Some points, one per row:
[-0.1 -2.9 -1.6 -1.7  1.3  0.6  0.8 -3.4  0.8  3.6 -1.2  1.1]
[-0.4  3.1  0.6 -1.1 -0.6 -0.2  0.6  1.  -0.6 -0.4 -0.4  0. ]
[-0.7 -3.3 -2.6 -1.9  1.2 -0.5  0.6 -3.4  0.8  3.4 -1.   1.4]
[ 0.3  0.4  0.8  0.1 -0.6  0.5 -0.3 -0.3 -0.5  0.9 -0.6 -1. ]
[-0.2  2.9  0.8 -0.7 -0.6 -0.9  0.   1.  -0.4 -2.3 -0.5 -0.5]
[ 0.3  0.6  1.4  1.9 -0.5  0.  -0.7  1.7 -0.4 -2.6  0.9 -0.8]
[ 0.4  0.5  0.7 -0.6 -0.8 -0.4 -1.  -1.1 -0.6 -1.  -0.9 -1. ]
[-2.3  5.5  0.9  1.1  0.1 -0.1  0.5  4.4  1.4 -1.4  0.9  0.1]
[ 0.1 -3.  -1.5  0.6  1.3  0.4  0.8 -0.4  0.7  1.9  0.6  1. ]
[-0.9  4.1  1.1 -1.2  0.3  1.3  0.9  1.2  1.   0.9 -1.   0. ]
[-0.9  3.1 -0.1 -1.5  0.4  0.1  1.3  1.5  0.  -0.1 -0.4  0.7]
[-0.5 -1.7 -0.1 -1.1  1.   1.2 -0.9 -3.4  1.6  2.8 -1.1 -0.4]
[ 0.  -1.2  0.2 -0.9  0.8  1.  -1.  -2.8  1.4  1.7 -1.1 -0.6]
[-1.7  2.4  0.8  1.7 -1.1 -0.6 -0.6  3.  -0.6 -1.3  1.3 -0.7]
[-0.4 -2.2 -0.9 -1.6  1.   1.8  0.1 -3.3  1.7  4.7 -1.1  0.2]
[ 2.3 -0.6  0.4 -1.2 -0.4  0.2  0.4 -1.3 -0.6 -0.9 -1.4 -0.2]
[ 1.4  1.5  0.4 -1.2  0.1  0.6  0.8  0.  -0.1 -0.7 -0.8  0.1]
[-2.  -3.2 -2.   1.   1.  -0.8  0.1 -0.9  0.5  2.2  1.   1.2]
[-0.3 -1.5 -0.1  1.4 -1.4 -1.2 -0.2  1.3 -2.2  0.3  0.5 -0.4]
[ 1.4  1.9  0.5 -0.8  0.1  0.3  0.3  0.6  0.  -1.4 -0.3  0.1]
[-1.4 -3.6 -2.4  0.6  1.1 -0.7  0.1 -1.7  0.6  1.8  1.1  1.2]
[-1.7  2.7  0.3  0.8  0.4  0.9  1.   3.2  0.8  1.2  1.1 -0.1]
[ 0.  -2.9 -1.8  0.5  1.1 -0.4  0.3 -1.3  0.7 -0.1  0.9  1.3]
[ 0.4  4.7  0.8 -1.4  0.1  1.   1.3  1.9  0.8 -0.8 -0.3  0.2]
[-0.2  2.1  0.3 -1.5  0.3  0.6  0.8  0.3  0.5  1.2 -1.  -0.1]
[ 0.2 -2.  -0.9  1.   0.6 -0.7  0.  -0.3 -0.2 -0.7  0.6  0.5]
[-2.1  2.6  0.3  1.2  0.2  1.   0.4  3.6  0.8  1.   1.1 -0.1]
[ 0.  -3.6 -2.3 -2.5  1.2 -0.6  1.  -3.9  0.2  2.9 -1.1  2. ]
[ 0.8  3.8  1.2 -1.1  0.3  1.3  0.6  1.   1.1 -1.2 -0.4 -0.4]
[ 0.   1.2  0.7  1.6 -0.3  0.6  0.3  3.  -0.3 -0.9  1.4 -0.1]
[ 2.5  1.6  1.3 -1.  -0.5 -0.2 -0.6 -0.8 -0.4 -3.5 -0.8 -0.8]
[ 0.  -2.4 -0.9 -2.1  1.3  0.7  0.5 -3.3  1.2  3.5 -1.2  0.6]
[-0.5  3.   0.4 -0.8 -0.1 -0.3  0.9  1.4 -0.4 -0.1  0.  -0.2]
[-0.7  2.7  0.  -1.4  0.   0.3  1.3  1.   0.3  0.7 -0.7  0.6]
[ 0.8 -3.4 -1.9 -1.7  1.  -0.9  0.2 -3.7  0.1 -0.1 -1.   1.5]
[ 0.1 -3.8 -2.2  0.4  0.9 -0.1  1.  -1.2  0.3  1.8  0.7  1.7]
Here are 16 more points, each followed by its number:
[ 0.5 -2.3  0.1 -0.1 -0.9 -0.1 -0.6 -1.2 -1.3  1.7 -0.6 -0.8] 0
[-1.5 -1.6 -0.3  1.   0.6  0.3 -0.9 -0.7  1.1  2.1  0.7 -0.2] 1
[ 1.9  1.1  1.  -0.9 -0.6  0.6  0.  -0.3 -0.4 -1.4 -0.7 -0.5] 2
[ 1.  -0.4  0.4  2.  -1.4 -0.9 -0.1  2.3 -1.8 -2.1  1.2 -0.6] 3
[-0.1 -2.6 -1.5 -2.8  0.9 -0.2  0.8 -3.8  0.7  2.8 -1.2  1.2] 4
[ 2.3  0.2  1.1 -0.6 -0.6  0.1 -1.3 -1.1 -0.6 -2.6 -1.  -0.9] 5
[ 1.2 -2.6 -0.4 -1.   1.5  1.5  0.1 -2.8  1.2  2.5 -0.8  0.1] 6
[ 1.4 -1.4  0.6  1.5 -0.7  0.3 -0.4  0.6 -0.6 -0.8  0.4 -0.7] 7
[ 2.1 -0.9  0.2 -0.6 -1.7 -1.3 -0.4 -1.  -1.9 -2.4 -0.7 -0.6] 8
[-0.7  2.9  0.8  1.8 -0.4  0.   0.6  3.8 -0.3 -2.   1.1 -0.3] 9
[ 1.7  1.3  0.3 -1.5 -0.2  0.8  0.7 -0.5  0.  -1.2 -1.  -0.1] 10
[-0.1  2.7  1.   2.1 -0.7  0.4  0.4  4.  -0.2 -2.1  1.2 -0.1] 11
[-0.2 -1.6  0.7 -0.6  0.5  1.3 -1.1 -2.9  1.9  3.2 -1.1 -0.6] 12
[ 0.9 -2.1  0.4 -0.5 -1.3 -0.9 -1.5 -2.4 -1.4  0.1 -0.9 -0.8] 13
[ 0.9 -3.8 -2.3 -1.5  1.4 -1.   0.2 -3.6 -0.2  0.3 -0.7  1.8] 14
[-1.5 -3.6 -2.5  0.4  1.3 -0.3  1.  -0.7  0.1  3.2  0.6  1.7] 15
Which two of these numbered points are nearest to each point below by angle, seen from the average point of the first points? Their numbers follow each, nearest first.
[ 0.6 -0.8  0.9  1.5 -0.7 -0.4 -1.4  0.3 -0.7 -1.9  0.7 -0.9] > 7 3
[-0.9 -0.3  0.1  2.  -1.5 -1.6 -0.8  1.6 -1.8 -1.   0.9 -0.8] > 3 7
[-0.1 -3.  -2.1 -2.3  1.2  0.   0.9 -3.4  0.7  3.1 -1.3  1.4] > 4 14
[-1.9  2.2 -0.3  0.5 -0.2 -0.7  0.   1.7  0.3 -0.5  0.8  0.2] > 9 11
[ 0.3 -2.3 -1.   0.7  0.3 -0.9 -0.1 -0.4 -0.4 -1.3  1.1  1. ] > 7 14
[ 1.4 -0.1  0.5  1.3 -1.2 -1.3 -1.   0.6 -1.4 -3.2  0.7 -0.6] > 3 8
[ 0.1  1.9  1.1  1.5 -0.6  0.6  0.5  2.9 -0.4 -0.9  0.9 -0.3] > 11 9
[ 0.3  0.4  1.4  2.  -0.6 -0.1 -1.   1.9 -0.6 -2.3  1.2 -0.8] > 3 11
[ 0.7  1.   0.6 -0.5 -1.  -0.1  0.1  0.6 -1.3 -0.3 -0.4 -0.7] > 2 8
[ 0.  -2.1 -0.7  1.1  0.5 -0.1 -0.1 -0.4  0.7 -0.3  1.   0.6] > 7 1
[ 1.8 -2.6 -0.3 -1.4  1.3  2.   0.6 -3.   1.1  2.2 -1.1  0.4] > 6 4
[ 0.9  3.2  0.1 -1.4  0.3  0.   1.6  1.  -0.1 -2.2 -0.4  0.6] > 10 2
[ 0.  -1.9  0.1  1.5 -1.5 -1.  -0.9  0.8 -1.7  0.1  0.5 -0.7] > 7 3
[-1.7 -2.8 -0.6  1.1  1.3  2.  -0.4 -0.4  1.6  4.9  0.8  0. ] > 1 15
[-0.7 -2.5 -0.6 -1.3  1.   1.  -0.9 -3.4  1.4  2.9 -1.3 -0.1] > 12 6
[ 0.2 -1.6  0.2  1.6 -1.4 -1.7 -0.8  0.6 -2.  -1.5  0.7 -0.7] > 3 7
[-1.9 -3.5 -2.2  0.4  1.5 -0.3  1.1 -0.7  0.5  3.7  0.6  1.6] > 15 1
[-0.1 -2.8 -0.6  1.2  1.4  1.6  0.   0.1  1.2  2.3  0.8  0.4] > 1 15
[-1.8  4.1  0.2  0.4  0.1 -0.8  0.6  3.1  0.5 -1.3  0.5  0.8] > 9 11
[ 1.4  2.8  1.2 -0.7 -0.9  0.1  0.6  1.1 -0.8 -1.9 -0.4 -0.5] > 2 10
